(in the rows, 128 means zero)
Each path is a new rotation, seen through one point. The rows after it are directions, each followed by how far the rotation turns it, in degrees a step (0 if it stays put).
Each turn is a multiple of 5 degrees from 10 to 175, or 0.
Each row of a path follows its step; steps can be skipped.

step 0: [133 135 132 121 129 134 120 128 127 139 122 113 120 127 127 132 115 119
 130 124 128 146 129 125 129 125 130 127 131 128 121 125 129 110 131 123
 135 129 125 125 127 126 127 130]
step 1: [134 124 127 126 128 126 122 121 126 129 134 138 133 127 123 131 111 121
 132 124 122 124 127 121 133 144 141 137 118 133 132 133 125 132 124 135
 127 125 137 136 124 132 129 128]
step 2: [133 128 133 129 130 132 123 127 137 136 135 129 127 116 131 126 135 131
 130 118 128 138 121 133 136 122 129 128 133 140 130 123 140 128 132 126
 113 141 122 137 130 132 126 121]
step 3: [117 125 131 129 129 138 112 134 133 134 120 123 126 137 127 135 123 129
 128 123 116 131 138 127 128 127 124 136 126 119 137 133 120 120 127 128
 126 131 126 133 130 135 140 132]
step 4: [135 123 145 127 126 129 115 131 129 127 126 133 130 124 122 130 126 127
 120 117 135 114 120 129 130 134 128 116 130 131 130 123 130 139 125 133
 126 119 140 134 132 126 133 127]
step 5: [131 128 122 129 129 122 122 134 130 136 125 112 127 135 121 121 138 136
 133 126 129 140 122 130 135 122 119 125 123 131 132 125 130 131 117 135
 134 141 131 137 120 127 127 121]
step 6: [113 130 131 132 125 128 128 144 131 126 120 131 127 123 124 142 120 125
 124 128 126 128 122 137 132 135 133 134 122 122 126 130 125 127 130 133
 126 135 137 116 122 116 141 126]
step 7: [131 120 136 126 117 123 129 131 120 126 119 125 131 136 130 122 137 127
 127 126 133 116 109 127 130 134 132 123 127 132 128 134 130 116 123 125
 116 130 129 135 128 130 119 124]
step 9: [122 128 135 129 129 135 137 143 126 130 127 130 116 126 122 128 127 112
 132 132 129 121 131 120 126 131 129 125 129 128 115 132 128 120 140 136
 124 123 137 135 123 129 133 119]
Speeds:
[129 130 128 127 128 124 129 126 130 127 129 128 130 126 131 127 125 129
 132 126 129 130 123 129 128 129 129 130 125 126 125 129 124 127 127 128
 128 130 128 128 125 125 128 128]	70

step 0: [123 132 129 125 123 128 122 141 123 131 119 126 124 129 141 118 135 133
 133 135 114 124 138 129 129 126 116 126 140 123 119 136 142 132 128 134
 129 114 130 123 125 132 121 128]
step 2: [123 122 132 124 133 126 131 136 115 116 130 130 136 142 132 117 134 126
 120 124 125 122 143 133 121 128 124 131 120 132 140 128 126 116 120 130
 132 130 127 139 131 121 134 115]
step 3: [125 137 124 125 125 135 123 138 130 133 117 116 122 133 123 128 123 120
 121 133 132 117 137 135 144 136 133 133 127 133 125 124 135 136 128 126
 120 130 124 140 119 118 128 117]
step 4: [140 136 141 127 127 138 125 134 137 123 134 127 119 137 132 135 134 115
 126 128 124 140 136 131 127 128 132 136 131 122 121 126 118 129 116 119
 123 121 125 124 138 119 120 129]
step 5: [118 143 131 125 131 132 137 133 131 126 131 113 129 125 131 122 123 130
 123 121 121 141 136 124 132 110 123 134 130 131 122 116 120 123 134 129
 137 130 129 123 123 130 139 123]
step 6: [119 138 136 127 120 119 131 130 125 121 125 125 132 133 137 134 128 126
 129 138 113 115 123 141 122 129 138 127 140 126 119 130 126 133 134 131
 135 117 140 131 124 127 134 127]
step 7: [128 118 131 141 124 134 130 136 129 128 145 128 134 128 134 120 117 122
 140 132 117 124 130 133 128 122 137 129 128 129 132 117 133 132 126 137
 128 120 114 125 122 123 117 127]
step 8: [141 133 134 131 140 131 132 129 126 123 137 134 129 125 136 125 125 124
 118 134 126 118 126 112 132 128 132 128 127 128 136 128 130 117 129 131
 142 130 131 133 126 110 136 115]
step 9: [126 127 122 124 122 135 136 130 118 116 121 122 124 134 128 122 125 115
 132 121 128 131 134 114 125 137 136 130 133 132 122 128 130 134 138 130
 122 131 140 140 123 119 116 120]
Speeds:
[129 123 129 127 131 129 126 128 127 131 132 129 129 130 127 128 126 130
 128 127 124 125 130 127 129 129 127 124 130 126 126 127 127 131 130 131
 132 127 130 129 128 130 128 126]	55

step 0: [129 143 129 124 130 123 124 123 116 122 119 139 142 134 122 124 133 124
 131 130 142 124 138 133 112 129 128 128 136 133 134 120 121 124 134 123
 130 124 125 133 124 131 125 117]
step 2: [126 123 125 133 132 135 126 126 116 123 129 126 122 138 118 136 129 127
 131 133 124 128 122 132 127 128 133 132 134 138 136 145 144 135 125 124
 124 119 126 124 119 143 139 126]
step 3: [133 131 133 119 129 135 122 142 122 118 125 123 134 127 132 127 138 137
 123 131 143 118 133 136 124 126 133 122 127 114 128 124 118 115 121 125
 127 118 125 130 136 122 134 126]
step 4: [123 119 128 136 109 126 123 132 124 124 130 122 134 134 136 124 128 122
 140 131 124 137 119 121 126 132 123 141 123 124 123 123 138 125 143 132
 127 123 125 125 120 121 118 129]
step 5: [123 141 133 130 133 138 125 131 122 123 133 135 129 123 123 127 129 117
 123 114 125 132 126 134 124 119 136 134 122 134 137 128 130 129 110 124
 130 134 122 122 113 137 136 133]
step 6: [120 120 116 128 130 138 120 126 140 119 122 130 138 129 122 135 116 138
 122 133 131 120 132 133 120 135 127 121 120 120 134 125 130 115 134 128
 115 127 129 133 129 119 130 122]
step 7: [136 127 130 138 128 129 130 127 128 117 131 122 118 133 119 119 134 121
 136 130 128 139 110 124 125 129 125 138 124 131 116 123 125 124 140 126
 136 133 124 125 134 130 145 125]
step 8: [118 145 122 133 122 133 133 136 130 130 124 134 128 119 130 134 133 128
 131 129 128 114 124 129 125 126 149 132 130 128 131 126 130 138 120 116
 132 123 135 130 118 122 127 122]
step 9: [135 123 140 127 132 130 110 131 139 123 128 136 127 129 134 133 124 137
 141 125 133 127 123 137 122 144 118 123 120 136 138 122 126 126 135 125
 122 126 122 133 130 130 122 130]
Speeds:
[128 127 127 126 130 130 127 129 130 126 132 126 129 127 132 125 127 126
 126 125 130 124 127 129 126 129 131 127 131 129 127 127 131 126 131 129
 127 129 130 130 131 129 124 127]	135
[127 126 130 127 126 129 129 127 122 128 128 126 127 129 132 129 132 131
 129 129 129 128 130 130 128 130 128 129 129 128 128 131 127 128 126 132
 125 126 128 127 129 132 125 129]	40

step 0: [128 131 123 131 128 128 129 132 129 135 135 132 122 142 143 126 125 124
 131 138 123 128 123 132 112 125 126 131 115 131 125 122 130 135 129 128
 121 130 131 119 122 118 131 135]
step 1: [129 133 124 137 133 129 130 128 125 120 115 125 116 122 134 126 123 129
 140 131 120 127 128 136 122 118 124 133 127 133 128 120 123 123 131 123
 121 127 123 122 119 131 132 143]
step 3: [130 129 125 132 141 124 133 131 130 124 129 129 121 111 135 124 132 131
 128 130 110 135 124 134 127 122 136 123 125 127 131 129 124 127 129 133
 115 127 122 132 118 130 133 138]
step 4: [125 120 133 123 121 126 134 136 121 126 135 123 117 122 137 126 134 120
 129 142 126 130 128 124 121 129 129 113 127 117 137 123 123 127 126 124
 121 124 122 134 128 126 124 139]
step 5: [123 134 124 128 124 123 130 132 131 134 128 128 114 119 132 122 138 138
 124 136 109 134 134 131 125 130 130 120 129 121 126 134 130 130 140 131
 125 126 130 131 126 140 128 134]
step 6: [119 119 134 132 130 127 127 131 122 134 130 130 119 134 140 128 131 123
 133 132 122 125 132 129 122 127 132 110 133 110 131 124 116 126 132 120
 130 128 136 130 121 134 129 125]
step 7: [130 128 121 129 125 128 131 134 128 132 134 133 119 131 135 118 123 125
 129 135 118 136 134 131 119 136 121 122 127 123 118 134 125 131 134 135
 130 120 135 118 126 142 141 131]
step 8: [124 122 125 128 124 129 128 126 126 127 124 124 122 141 125 130 119 122
 132 129 113 128 136 134 115 125 124 119 128 128 132 116 116 120 132 123
 133 131 135 131 117 135 134 129]
step 9: [131 128 120 125 129 131 141 123 129 129 136 129 132 135 142 119 124 129
 129 134 127 126 134 126 115 133 129 130 121 135 124 126 120 123 140 131
 122 125 138 120 118 137 129 135]
Speeds:
[128 129 131 130 127 130 129 123 127 130 130 129 131 129 126 127 125 127
 129 128 128 130 132 130 123 129 129 127 128 130 125 126 129 129 127 129
 132 130 130 126 127 130 127 127]	35

step 0: [133 129 120 125 123 128 141 142 117 136 129 132 125 124 131 133 134 128
 131 126 125 130 134 124 132 122 132 134 123 132 137 119 122 123 130 114
 122 144 132 130 121 123 123 140]
step 1: [135 118 143 129 116 130 132 132 126 135 123 130 133 126 131 128 127 126
 129 127 133 127 136 126 123 130 130 138 136 124 130 124 110 128 125 116
 114 126 136 119 127 117 120 127]
step 2: [129 129 123 121 124 118 121 121 122 122 119 130 135 129 143 127 132 112
 131 124 137 126 126 119 121 133 133 129 126 124 134 121 111 127 132 116
 128 120 130 130 134 124 126 125]
step 3: [126 136 123 114 122 117 132 130 138 139 128 132 133 132 126 126 137 122
 132 128 128 126 127 119 122 118 126 131 117 136 134 133 110 126 135 130
 127 131 124 134 125 117 135 123]
step 4: [127 123 133 118 125 140 136 128 121 132 139 129 122 130 128 136 129 123
 138 132 127 124 137 122 119 125 118 134 129 129 124 129 116 133 134 132
 129 113 122 132 122 113 133 125]
step 5: [128 141 120 127 133 125 126 131 113 125 134 133 136 117 133 127 115 135
 132 132 130 126 139 125 121 126 118 128 126 127 127 121 117 133 129 120
 140 118 131 129 127 117 132 133]
step 6: [129 127 125 121 140 118 132 132 131 133 134 132 132 126 133 128 122 130
 124 130 135 135 133 127 140 114 112 121 121 124 138 121 125 126 126 120
 120 127 132 123 122 113 131 122]
step 8: [123 134 135 124 125 134 135 125 134 133 113 126 133 121 130 114 122 126
 134 132 121 131 132 137 122 130 126 138 123 127 128 118 119 125 131 111
 131 123 143 126 131 123 132 128]
step 9: [121 126 130 126 134 128 134 123 131 117 128 131 134 128 124 121 129 113
 133 122 128 130 118 118 130 121 120 133 127 120 135 128 116 122 136 120
 125 118 139 119 129 131 142 120]
Speeds:
[128 129 126 127 129 130 130 125 124 123 128 129 125 128 133 131 128 129
 130 125 127 128 126 126 128 129 127 128 129 130 128 125 128 128 131 129
 125 127 126 127 129 131 127 126]	145
[130 126 126 127 131 129 126 129 129 125 127 131 129 130 126 129 128 131
 126 130 126 127 130 132 128 125 125 132 125 128 127 125 132 129 129 126
 130 126 126 127 128 128 128 126]	40
[128 129 128 130 127 130 128 130 125 129 133 131 128 128 128 130 126 130
 126 125 130 127 128 124 130 127 125 128 127 128 123 128 131 127 127 128
 131 130 130 130 126 125 130 130]	60
[127 128 127 128 126 125 130 127 129 128 130 132 126 129 126 125 126 129
 129 126 125 125 130 129 128 127 127 125 123 130 131 126 127 128 127 129
 125 131 131 127 127 130 129 128]	130

step 0: [127 126 124 142 132 130 126 125 121 135 130 122 124 140 112 122 121 124
 132 134 117 138 124 133 131 130 132 134 124 127 127 124 123 129 141 123
 124 126 116 127 120 136 134 131]
step 1: [124 118 123 128 125 130 123 132 125 131 141 125 134 129 129 135 123 125
 126 128 123 126 123 120 129 141 135 124 124 145 133 134 136 130 141 132
 138 121 125 128 125 131 138 138]
step 2: [137 129 130 117 128 136 126 131 122 136 127 120 126 131 129 124 122 127
 120 132 133 127 127 121 127 144 122 125 130 133 136 118 124 124 141 118
 122 113 132 135 126 119 121 131]
step 3: [132 123 127 118 117 115 131 127 132 124 131 140 134 132 118 124 133 124
 129 128 131 131 132 112 133 137 118 129 127 122 134 118 135 121 137 125
 123 132 123 131 121 134 126 131]
step 4: [133 126 119 122 126 125 121 119 130 128 125 139 125 119 136 130 126 123
 136 119 126 131 129 127 122 136 140 133 128 120 131 116 126 135 133 121
 121 133 135 137 131 131 136 143]
step 6: [123 124 123 130 123 128 126 127 133 119 116 128 134 120 116 143 133 121
 133 138 132 126 126 124 117 127 124 133 127 139 131 133 123 131 129 130
 132 116 129 128 126 128 132 144]
step 7: [141 139 131 124 132 129 134 123 133 135 114 130 136 130 131 129 131 124
 127 132 124 128 117 127 135 126 127 135 133 126 135 130 127 132 134 132
 132 115 143 122 117 120 128 135]
step 8: [125 144 127 126 123 139 127 126 121 123 127 135 143 129 127 130 129 124
 122 132 124 135 137 124 133 121 122 131 133 129 136 129 134 129 132 128
 118 135 131 122 116 143 124 134]
step 9: [128 128 113 133 133 132 121 129 126 132 131 128 130 129 143 130 135 133
 126 122 127 133 129 120 132 116 119 137 133 134 123 121 120 130 127 129
 131 134 132 141 119 130 135 143]
Speeds:
[130 129 127 133 127 126 125 126 127 129 129 127 126 129 126 128 132 128
 132 128 127 127 129 132 127 127 128 126 125 131 127 130 125 128 129 125
 128 131 128 128 131 128 131 129]	70
[131 127 129 128 127 131 124 127 129 129 128 123 128 128 128 128 131 129
 127 128 126 129 126 130 130 127 130 133 127 124 129 126 126 126 129 126
 128 128 129 128 127 123 126 126]	145
[127 125 123 130 130 129 124 132 124 125 130 126 128 127 130 128 127 128
 127 128 129 126 130 127 127 130 125 128 127 130 126 131 128 127 127 127
 127 128 132 128 126 125 125 128]	95
[125 125 129 130 129 127 125 126 130 124 128 127 133 131 126 130 129 129
 132 130 128 131 129 128 129 128 127 128 129 129 130 128 129 127 126 125
 130 130 125 131 126 128 125 128]	135
